One turn sends every row of this set to another row. A few are shown first. Where does it send the rows asked after them?
vutuf: [ 25  18 -30 -38   5  19  23   3  -3   9  10  15  18  27 -33  -1 -25 -11
  37  32 -21 -29   8 -10  23]
lekig: [ 38 -14   1  -9   8 -25  21  32  -9  19  -5  19  20   6 -47  67 -13  25
   4  23  61 -17  16   1  10]
Sar: [ 33  -4 -38 -27 -10  -9  31  14   3  13  47   2  10 -12 -23  13 -38  37
  25 -24  26 -43   3 -17  15]
Gido: [ 13  -1 -55 -42 -26 -23  18 -22 -16  16 -13   5  -9  11   9  56   7  14
  17  22  55 -14  24 -19 -27]
Mek: [  9 -18   2 -35 -15  -5  36 -32  26  -1 -11   5  -5   6 -35  68 -13  38
   5  27  33  -4  11 -38 -12]
tiduk: [ 40  29 -36  -9   1   8  34  -7 -27   7   0  32  19  35 -38   7 -21 -11
  37 -22  13 -26  -9 -16  -1]
Kemiz: [  9  11 -41 -21 -25 -14  34 -32 -36 -11 -31   5  18  -5 -16  71 -35  26
  16  22  20  -7  10 -22   7]
mavom: [  9 -25 -59 -22  15  -7  33   1  29  42  16  17 -12  20  -8  -6  -4   6
   9 -13  15 -11  17 -22 -14]
sul: [ 30  -6  10 -19 -10 -24  48  18  -8   1  -8   2  -8   8 -52  23  19  58
  -1  43   2  -6 -29 -20  11]
Gom: [ -5  16 -41   4  -9 -22  54   2  12   9  -7   7  29 -23 -30  38  -9  32
   9  47  58   7 -22 -14  15]
dipu: [ 28  10 -44 -13  17   0  33 -13 -10  15  14   1   8  20 -39 -15 -16  22
   3 -39  12 -15  10 -16 -36]
doto: [  2  -4 -62 -31 -10  21  28  14   1  50  20  -4  -2   3 -24   2   1  -1
  33  17  -8  -4  17 -25  21]
ger: [  3 -20 -18 -14  -5 -30  15  29 -23  43 -10   1  13   1 -28  36  -2  44
   3  25  13  24  21  34   6]
gomub: [ 31  18 -26 -22 -10  10  49  19  34   9   2   3  10  23 -18  12 -12  28
  25 -29  -6 -26 -32 -46   9]
mugar: [  8  12 -49 -15   5   3  30   8  27  11  14   2  24  -8 -29  33 -58  11
  26 -15  -9 -17 -17  10  10]
Bula: [ -9  20 -47 -39 -23 -18  38  -6  -7   8 -13 -15  16   7 -11  11  12  29
  26  49  16  33  -5  21 -22]
vedev: [ 17   1 -21 -36 -16  17   7   0  17  45  22   5  -1   6 -37  41 -10  18
  22 -23  -2 -50 -17 -27  10]
Kadiz: [ 13  13  -4 -27  -5   2   6   6   9  36 -50   2  23  37 -10  65  11  19
  -6  36   0 -11  11 -23   7]
tusen: [ 18 -20 -24 -28 -13 -47  33   4 -27  26  -7  15   5  15 -16  18  29  55
  -9  16  55 -33 -10 -25   8]
lega: [ 37  25 -15 -31  -2 -13  22  15   0   8 -39  -6   5  41  -1  30  16  31
  -5  16   6   9  23  -6 -50]
munub: [ 17  18 -14  -1  -6   0  18  28  40  38  23  16   6   9 -12  -4 -18  30
  26 -16  -3  -7 -16   9   6]
sufof: [ 40  12 -53 -21  -8 -33  34  25 -58  14 -11   4  23   9 -25  52  -2  16
  13  20  25   1  11  28 -17]
mobu: [ 29  -1 -26 -64 -11 -26  38   4 -16  12 -18  12  19  46 -21  33  38  16
  11  49  22 -29 -19  -9  -6]
Zazis: [  2  22 -13 -25  -9 -26  59  -4   5 -22 -34   8  38  19 -18   1  -4  55
   9  17  33  19  -7 -15 -14]
tido: [ 25  30  -7  32  -5  -6  15   3   2  25 -27 -16  -5   0 -21  53  -8  41
 -13  21  13  19  -3 -11 -10]

vutuf moves to dipu
Zazis moves to ger
Now find these:
gomub moves to munub
sufof moves to Gido
lekig moves to Mek

